In the data rows, the value 500 means zero.
Some points, one per row:
[690 596 590 652 577 517 433 269]
[490 794 557 704 481 484 655 529]
[505 628 748 633 842 594 610 451]
[399 295 726 494 627 545 519 372]
[376 221 855 425 600 509 314 398]
[503 602 520 621 637 639 555 446]
[395 136 486 312 319 407 192 581]
[460 315 603 511 677 652 452 531]
[336 356 588 510 552 394 445 520]
[370 286 390 437 275 482 267 590]
[513 369 418 327 421 458 549 540]
[403 339 574 507 576 544 459 483]
[438 177 368 326 178 376 203 649]
[480 695 316 549 333 367 674 561]
[418 428 761 442 477 218 554 216]
[320  82 583 283 657 599 279 695]
[551 677 536 558 531 664 600 434]
[519 578 432 505 259 342 444 372]
[669 570 482 452 379 418 410 409]
[363 240 577 398 350 318 301 398]
[461 537 355 359 249 348 310 509]
[591 659 329 492 368 473 553 484]
[540 556 493 500 574 592 539 537]
[514 691 183 481 217 370 554 725]
[435 640 321 424 265 256 565 582]
[641 255 513 534 458 585 362 547]
[543 545 288 405 516 694 477 705]
[630 570  96 470 266 600 468 826]
[415 577 477 531 559 535 575 595]
[497 509 421 531 436 550 588 601]
[486 405 405 495 507 603 438 644]
[547 324 683 526 524 508 389 354]
[498 396 350 298 116 140 302 381]
[537 572 457 518 376 434 606 545]
[599 792 281 501 243 365 532 368]
[484 497 349 477 568 790 515 818]
[383 412 754 497 503 235 446 195]
[539 593 645 524 634 515 558 392]
[765 617 435 668 462 312 556 209]
[517 655 752 607 921 669 659 502]
[544 715 527 595 828 822 689 729]
[631 587 433 407 295 143 566 302]
[449 370 709 432 724 470 433 310]
[209 405 615 544 617 511 444 682]
Then 16 other points, each followed by its number:
[503 432 379 475 354 610 403 649] 0
[474 575 614 553 613 426 574 279] 1
[455 542 590 541 472 402 515 307] 2
[535 682 607 526 656 520 695 369] 3
[396 227 640 385 384 422 384 459] 4
[514 602 499 597 551 475 677 426] 5
[462 383 538 462 318 300 429 388] 6
[723 677 301 577  39 207 495 181] 7
[646 455 441 615 506 695 460 482] 8
[437 452 697 585 807 650 569 492] 9
[603 772 462 589 554 568 682 440] 10
[329 349 703 438 578 587 365 589] 11
[561 440 611 548 684 631 525 387] 12
[656 708 400 541 383 349 576 418] 13
[525 573 581 533 619 479 647 305] 14
[437 606 669 477 648 357 658 310] 15
Which of these numbered points is nearest to each point below, ignoring the 3 directions in which the first points spread most? Its number follows each.
[529 601 360 542 433 598 554 755] > 6
[517 842 529 542 545 308 781 492] > 15
[548 618 298 567 571 673 619 771] > 9
[614 610 244 407 145 365 551 602] > 4
[630 772 394 581 282 450 644 475] > 4
[372 486 342 410 271 521 322 779] > 11
[547 313 179 332 370 676 396 787] > 12
[538 666 528 607 334 279 570 330] > 6
[506 669 353 519 482 500 591 628] > 9
[457 677 614 455 483 248 682 411] > 15
[387 334 465 465 307 400 384 363] > 2
[579 428 448 446 130 281 338 392] > 0
[429 377 609 543 791 677 480 610] > 9
Now 16 new points, numbered from 0 again:
[492 335 464 435 405 596 317 595] 0
[488 344 685 536 612 588 428 477] 1
[395 307 434 388 324 436 318 573] 2
[644 660 399 629 700 814 664 584] 3
[529 422 406 371 514 495 368 545] 4
[534 699 434 502 363 219 591 342] 5
[482 457 332 478 403 554 436 621] 6
[572 758 401 612 511 589 617 574] 7
[496 602 327 526 382 522 564 647] 8
[436 416 569 425 495 464 436 562] 9
[611 728 110 433 266 462 644 755] 10
[520 556 206 397  88 254 459 484] 11
[488 521 125 426  97 488 333 766] 12
[434 475 354 527 403 587 417 640] 13
[512 700 466 572 529 510 662 543] 14
[463 532 324 528 299 470 422 582] 15
Which of these numbered points is nearest to each point below, ignoring the 3 directions in which the first points spread most? Its number follows each.
[431 462 583 510 537 500 510 492] > 8
[552 644 210 454 286 683 438 871] > 12
[521 785 258 534 163 313 473 577] > 12
[509 578 332 460 510 682 495 892] > 9
[585 764 534 592 588 502 655 468] > 9
[552 683 626 599 415 135 646 124] > 14
[492 272 453 398 345 540 382 591] > 1
[487 558 448 497 494 482 562 618] > 14
[438 389 528 450 577 532 493 472] > 11
[435 444 325 484 426 575 418 740] > 7
[535 705 552 521 475 394 572 503] > 9
[458 442 669 695 569 587 390 405] > 12
[404 503 505 491 721 580 595 685] > 5
